In the rows, zero is written as 128.
One turn moves each row of this set onto another row. After a few examples, where does it send each row asked below?
J120: [120 128 120 190 127 120 132 158 159  95 133 109 122 144 128 158  86 118
 104 131 109 128 109 162 134 169 119 141 149 123 124 161 104 160 140 112]
J514: [149 146 131 116 113  97 123 140 162 156 135 158  91 141 139 116  78 126
 126  95 131 137 143 149 136 125 113 127  92 187 131  98 120 125 129 126]
J74: [135 162 125 102 105 121 140 129 163 151 129 154 114 155 141 138  56 119
 134 118 111 120 136 114 113 115 110 108 100 165 130 110 116 103 119 137]
J812: [137 144 124  94  86 117 122 145 171 141 168 132  92 146 136 149  63 118
 115 125 125 121 128 154 123 130 127 136  92 162 129 110 131 118 105 107]
J533: [152 101 138 141 113  94 144 120 142 130 135 103  89  76 114 107 176 146
 120 104 137 155 136 117 159 128 144 125 164 112 150 136 145 110 128 152]
J282: [139 137 147 141 123 169 112  83 131 135  97 137 145 142 103 123 116 142
  93 145 111 127 146 134 123 120  95 139 124 128 168 165 109 118 146  98]
J447: [116 156 130 131 121 119 111 120 150 125 126 131 124 143 171 110 161 155
 126 125  98 129 139 110 107  89 186 157 135 123 125 119 110 155  81 102]
J212: [164 111 111 141 123  95 180 131 124 138 128 119  94  67 118 117 132 116
 134 136 120 156 121 110 161 106 163 145 151 129 131 106 170 131 143 138]
J873: [123 159 118  95 124 130 128 146 162 150 166 140 110 155 149 123  83 108
 116 105 111 130 118 121 117 112 107 136 105 182 113  98 102 124  99 108]
J25: [122  99 135 132  96 101 159 134 135 137 132 105  94  75 154 133 163 145
 129 109 132 148 140 124 147 141 138 127 171 116 152 132 138 106 158 170]
J215: [135 114 156 180 152 112 124 164 144 105 120  98 129 128 146 152 114 124
  97 130 137 145  94 175 139 171 140 154 121 128 124 154  98 150  97 113]
J970: [101 144 127 139 110 118 112 120 170 132 106 134 141 146 171  86 116 116
 117 112 101 126 124 105  90  96 156 164 127 122 125 132 133 139  84 104]
J751: [127  98 130 135 123 127 163 108 135 126 182 129 111  74 148 127 160 140
  97 112 140 136 102 121 156 123 165 142 107  90 149 135 140 108 161 159]
J543: [164 143 151 133 141 173  98 107 154 142 103 123 139 134 102 120  98 117
  90 114 106 109 139 126 112 145  95 137 117 136 138 146  86 100 129 114]
J607: [142 114 131 124 145  96 165 112 122 132 182 118  88  88 135 134 161 165
  98 101 146 140 112 127 159 139 144 155 115 121 159 135 137 120 152 154]
J580: [133 119 125 158 154 116 102 168 147 125 135  96 133 152 139 148  98 100
  90 106 103 123  79 163 132 152 120 121 143 143 109 144  93 156 123 106]
J435: [174 140 133 155 128 181 119 104 129 119  99 158 133 125  92 112 132 118
  92 146 120 128 151 115 133 121  93 132 109 106 132 135 104 111 122 126]
J971: [119 129 116  96 114 161 105 143  94 111 143 120 111 152 117 133 126 109
 162 114 147 112  86 146 127  88 132 107 121 124  91 135 129 133 139 123]
J962: [100 102 128 163 136  99 136 151 156 125 123  87 132 160 162 146 104 117
 115 113 110 142 100 174 130 146 130 129 136 123 126 160  89 151  96 111]
J351: [156  93 154 115 111 109 179  97 122 120 145 108 127  87 168 131 133 144
 108 137 171 169 124 122 135 131 130 130 128 108 146  96 127 120 176 135]
J661: [147 132 129 123 155 179 117  92 139 124  99 123 146 153 114 130 109  95
  97 148 131 123 143 131 121 135  76 124 101 112 128 144 112 105 145 125]
J98: [117 141 116  89 147 169 119 131  84 125 124 107 126 145 104 143 135 112
 138 129 116 118 101 146 112  89 120 127 131 132  80 132  90 127 117 126]
J565: [135  99 128 139 115  85 163 111 140 124 122 124 108  58 144 112 134  98
 112 152 133 166 113 113 166 110 160 142 137 115 124 116 156  99 147 135]
J654: [120 139 113  94 127 159 117 140  88 110 128  90 138 163 126 147 131 120
 125 120 107 117  75 156 118 122 140 121 114  99  89 144 112 133 133 153]
J225: [119 145 146 150 129 133 116 118 140 122 106 114 126 153 153 101 113 122
 121 116  99 136 128 108  74 103 162 166 148 116 113 134  73 153  86 101]
J877: [153 146 113  97 132 163 132 156  75 117 139 104 118 145 135 152 153 109
 168 126 108 126  93 154 133 129 128 119 117 132  96 117 116 139 146 135]
J998: [165 110 145 131 112 113 157 136 127 153 149 132 104  86 160 156 125 120
 101 154 117 147 126  98 126 117 166 121 141  94 162 104 162 125 165 162]
J759: [189 109 164 144 141  99 160 146 123 137 145 129 112  90 143 144 122 128
 114 150 133 160 115  82 144 127 135 137 141 103 163 101 160 135 152 141]
J591: [181 109 149 112 131 115 174  93 129 109 163 106 115  86 147 149 152 158
 122 129 161 151 126  98 129 132 151 148 119 100 134  98 136 136 153 127]
J893: [102 153 150 125 110 130 103 115 128 107 115 114 109 163 172 105 137 114
 140 138 103 156 127  89 106 100 157 173 135 110 127 140 111 141 103  92]

J351 goes to J25
J282 goes to J120
Where do these go?
J580 goes to J873
J877 goes to J447
J970 goes to J661
J591 goes to J533

One turn moves each row of this set onto another row. After a few examples, where does it send each row asked below?
J868: [168  90 132 131 127 144 100 133 144 132 117 165 137 184 129 124 108 151
 162]
J746: [168  73 102 122 136 139 152 138 125 151 105 144 142 122 111 151 120 153
 180]
J65: [167  69 115 128 129 143 131 138 127 146 112 161 139 121 117 134 113 143
 185]
J694: [156 134 137 112 114 175 110 117 119 134 132  96 140 154 115 143 104 187
 108]
J170: [144 169  97  92 131 122 163 122  94 122 144 140 123 119 166  98 159 111
 125]
J444: [144 167 112 101 137 117 146 143 105 120 153 134 123 112 170  91 163 102
 128]
J748: [153  86 137 140 106 124  86 136 120 132 119 146 149 146 135 151  96 160
 131]
J658: [161  95 141 116 129 183 114 119 129 133 133 156 132 126 108  97 105 141
 194]
J947: [176  92 108 123 130 132 130 137 143 141 105 138 141 190 119 154 121 171
 148]
J440: [145 159 110 103 137 110 153 150 103 122 151 136 125 110 171  98 166 106
 126]
J324: [144 163 109 103 132 113 150 146 107 121 153 134 122 114 172  93 162 103
 128]
J957: [145 161 104 103 136 109 155 146 103 127 147 131 123 114 171  99 167 108
 126]
J300: [167  91 121 135 112 118 107 140 121 143 115 128 149 141 134 170 106 168
 118]
J917: [161 120 123 117 115 157 126 128 118 142 120  95 145 151 116 163 106 190
 111]
J384: [168 131 128 108 130 184 122 116 138 134 123 121 126 196 106 122 115 175
 148]
J985: [144 167 105 100 133 116 153 122  96 119 147 146 123 117 166  90 153 103
 134]
J855: [145 168 112  97 136 120 155 145 105 124 150 127 121 117 167  95 163 107
 121]
J400: [144 164  95  99 140 104 164 127  95 124 144 148 125 121 169 104 157 106
 129]
J935: [153 119 159 125 109 166  75 120 121 125 141 130 144 151 124 124  90 162
 128]
J895: [171  86 119 133 128 131 115 136 142 136 108 159 139 184 130 145 112 157
 160]
J133: [170  88  98 112 137 160 165 133 125 153 107 118 141 127 101 152 124 164
 168]
J584: [167 122 140 116 125 181 103 114 143 125 126 137 130 191 116 111 108 161
 160]
J938: [145 165  97  98 135 111 168 124  93 121 139 138 122 122 163 101 156 111
 125]
J481: [166 104 117 122 111 133 120 136 120 142 113 108 146 147 127 175 107 185
 111]
J45: [144 162  99  99 136 108 154 127  95 119 150 151 122 120 167  93 153 102
 131]
J774: [143 170 116 100 138 123 148 149 109 123 156 132 124 114 171  89 162 105
 128]
J872: [153  98 147 134 108 143  75 132 123 124 134 143 145 146 136 130  90 156
 133]
J918: [175 121 118 112 130 169 137 119 138 141 114 113 132 194 108 141 122 179
 142]
J696: [161 112 139 100 132 195 125 111 126 132 133 131 132 129  97 101 110 149
 181]
J622: [162  77 130 124 131 162 113 130 131 139 124 162 135 124 115 113 106 132
 191]
J449: [155 133 149 118 111 180  95 114 121 123 140 110 140 151 120 124  96 177
 121]
J81: [168 108 142 122 126 165  97 122 144 129 126 155 130 192 124 111 104 154
 167]
J122: [166 116 124  99 138 201 153 111 126 137 127 116 127 134  91 115 117 168
 174]
J615: [142 170 111  94 140 124 156 142 106 126 154 127 118 115 166  92 164 108
 126]
J835: [171 113 107 102 139 185 163 121 123 148 119 108 134 128  93 135 125 170
 168]
J905: [147 160  97  99 136 107 157 127  95 121 144 148 123 117 169  95 153 103
 131]
J867: [144 166 107  99 138 120 160 147 102 125 148 127 121 114 168  98 166 107
 125]
J662: [181 108 108 119 135 154 144 129 142 143 105 119 135 186 115 155 125 181
 145]
J652: [143 170 104  95 138 122 161 121  94 116 146 138 122 120 165  94 151 110
 129]
J733: [146 171 101  96 138 119 158 117  94 113 148 146 122 117 166  91 150 104
 133]

J440 goes to J957
J622 goes to J65
J947 goes to J662
Where do these go?
J481 goes to J917

One turn moves each row of this set onto another row. After a few examples, where does it send each row asked below?
J343: [124 146 125 159 164 105 140 129 132 108 136 105 183  99 196 145  95 158
 161 134 171 117 136 129  79  65 104 162 138  85 125 112 143 128 141 131
 155 161 139 109 174 105  93]
J15: [108 124  91 106 122 139 118 132 109 167 143 113 138 159 169 159 125 132
 106 157 160 137 138 163 129  69  93 123 109 100 154  87 132 174 173 168
 117 161 133 102 109 125 115]
J770: [101 118 113 151 165 149 102 150 155 103  58 112 176 155 186 119 106 170
 141 137 144 120 131 157  40 159 120 110 120  65 130 123 125 152 159 150
 108 111 130 129 155 131  83]
J822: [ 83 142  63 132 134 127  97 104 114 123 117 141 160 161 155 168 150 150
  92 151 127 131 151  85  83 128 133  92 130  85 145 142 112 157 175 177
 161 123 101 107 147 120 115]
J956: [127 135 136 134 131 106 143 117 137 103 154 136 179 188 151 141 137 102
 171 139 143 110 128 154  92  87  96 100 130  93 165 141 137 135 152 123
 122 165  95 125 165 157 153]
J578: [ 97 144 125 142 149 128 120 188 119 102  96 110 175 151 131 139 113 146
 118 136 156 146 150 200  82 106 115 122 118 105 160 130 193 136 145 115
  96 141 116  65 109 109 103]
J185: [115 112  97 136 138 161 109 145 147 161 140 104 145 145 127 171 143 154
 135 148 139 104 127 116 134  88  61 126 101 101 125 105 125 141 158 116
 137 132 161 121 192 116  76]
J34: [106 107 151 114 132 129 134 133 135  69 113 113 123 148 140 139 128 150
 132 147 162 108 136 131  32 135 142 101 112  82 146 129 153 161 151 144
  63 108 144 110 122 117 109]
J177: [129 104 129 154  90 109 157 142 127 136 111 130 149 158 177 155  98 171
 171 120 162 119 150 126  74  59 107 102 162  93 130 142 160 130 186 129
 138 167 127 129 161 128 125]
J180: [ 77 139 118 130 131 145 118 126 156 154 112 123 162 156 151 155 139 175
 101 117 135 104 169  77  60 101 106 103 135  76 179 164 126 135 179 166
 147  81 155 109 161  97 100]
J726: [ 74 158 119 120 139 102 139 115 108 137 109 117 202 117 155 149 118 131
 100 143 164 136 154  96  56 126 108  98 127  46 174 142 108 165 135 160
 153  88 115  97 153 116  93]
J295: [113 109 102 133 131 167 117 160  94 176 133 115 177  93 154 156 109 127
 136 157 188 111 170 179 108 106 105  98 127 103 135 140 125 139 161  97
 140 146 105  98 144 142  95]
J361: [ 90 150 138 113 155 166 109 132 144 129  66 120 165 182 168  77 129 147
 148 156 134 133 123 126  96 122 139 134  93  91 109 144 141 162 162 163
 138 114 101 107 184 127 130]
J490: [124 146  98 146 133 137  94 120 135 150 127 122 115 138 141 148 122 132
 177  86 160 148 162 141 104  86  78 115 141  91 158 102 112 146 148  97
 130 107 143  85 131 160 102]
J82: [ 67 139 114 109 131 150 157 130 126 128  95 138 133 135 189  84 123 130
 131  89 137  88 166 133  98 106 152 124 127  78 129 131 156 164 127 147
 150 112 125 110 165 107 150]
J12: [ 70 109 106 138 125 109 152 166 145 111 122 149 165 130 133 152 124 129
 109 168 148 128 159 148 124 135 120 119 108 141 104  97 184 151 173 121
  95 138 140 144 135 117 114]
J705: [124 116 168 117 124 115 141 111 144 124 135 140 159 168 141 138 130  76
 171 141 178 143 151 153  87 113  85 130 104  98 140 112 116 121 187 171
 155 147 120 101 170  84  97]
J840: [111 164 105 158 153 121 168 151 160 132  92 132 186 127 131  96 132 139
 156 146 141 168 157 169  91 134 107  98  97 125 115 119 142 147 142  95
 115 113 120 124 157 131  74]
J276: [ 94 147 102 111 157 159 106  99 105 138 142 136 199 130 145 143 127 132
  86 164 149  85 147 102  52 106 139 105 138  92 163 176 159 147 159 143
 134 107 131  95 154 128 128]
J527: [ 94 142 116 128 134 134 102  91 129 137 103 138 160 151 129 138 118 130
 135 137 184 127 148  49  48 119 111 109 141 103 134 147 125 143 173 134
 148  73 106  85 131 116 104]
J190: [ 89 150  78 127 123 137 161 175 145 134 116 125 120 144 132 121 129 140
 139  90 137 138 141 154 109 122 102 112  90 117 137 131 185 135 131 129
 149 156 142 102 135  81  76]
J848: [ 84 154 134 137 140 109 107 145 152 131  75 144 172 176 121 118 107 137
 145 112 146 140 146 144 135  89 102 150 120 117 112  90 201 155 154 119
 119 105 155  86 159 117 120]
J727: [106 153 166 131 125 154 158 137 112 145 119  97 175 131 130 164 123 135
 135 170 172 174 174 133 126  69  96 106 118  92 149  91 109 154 146 110
 110 100 126  80 167 146 108]
J518: [111 161 159 156 143 154 119 138 132  90 146 125 148 138 177 171 101 139
 136 155 129 150 166 158 103 120 124 140 130 107 152 109 117 104 185 153
 170 166 132 116 182 106  86]
J710: [ 49 103 125 112 144 142 150 149 104  59 115 142 128 109 141 158 131 127
 146 127 158 109 150 112  87 147 139 108 109  75 106 119 151 148 141 142
 139 114 129 103 173  88 121]

J361 goes to J710
J726 goes to J180
J956 goes to J705
Where do these go?
J490 goes to J15
J840 goes to J190

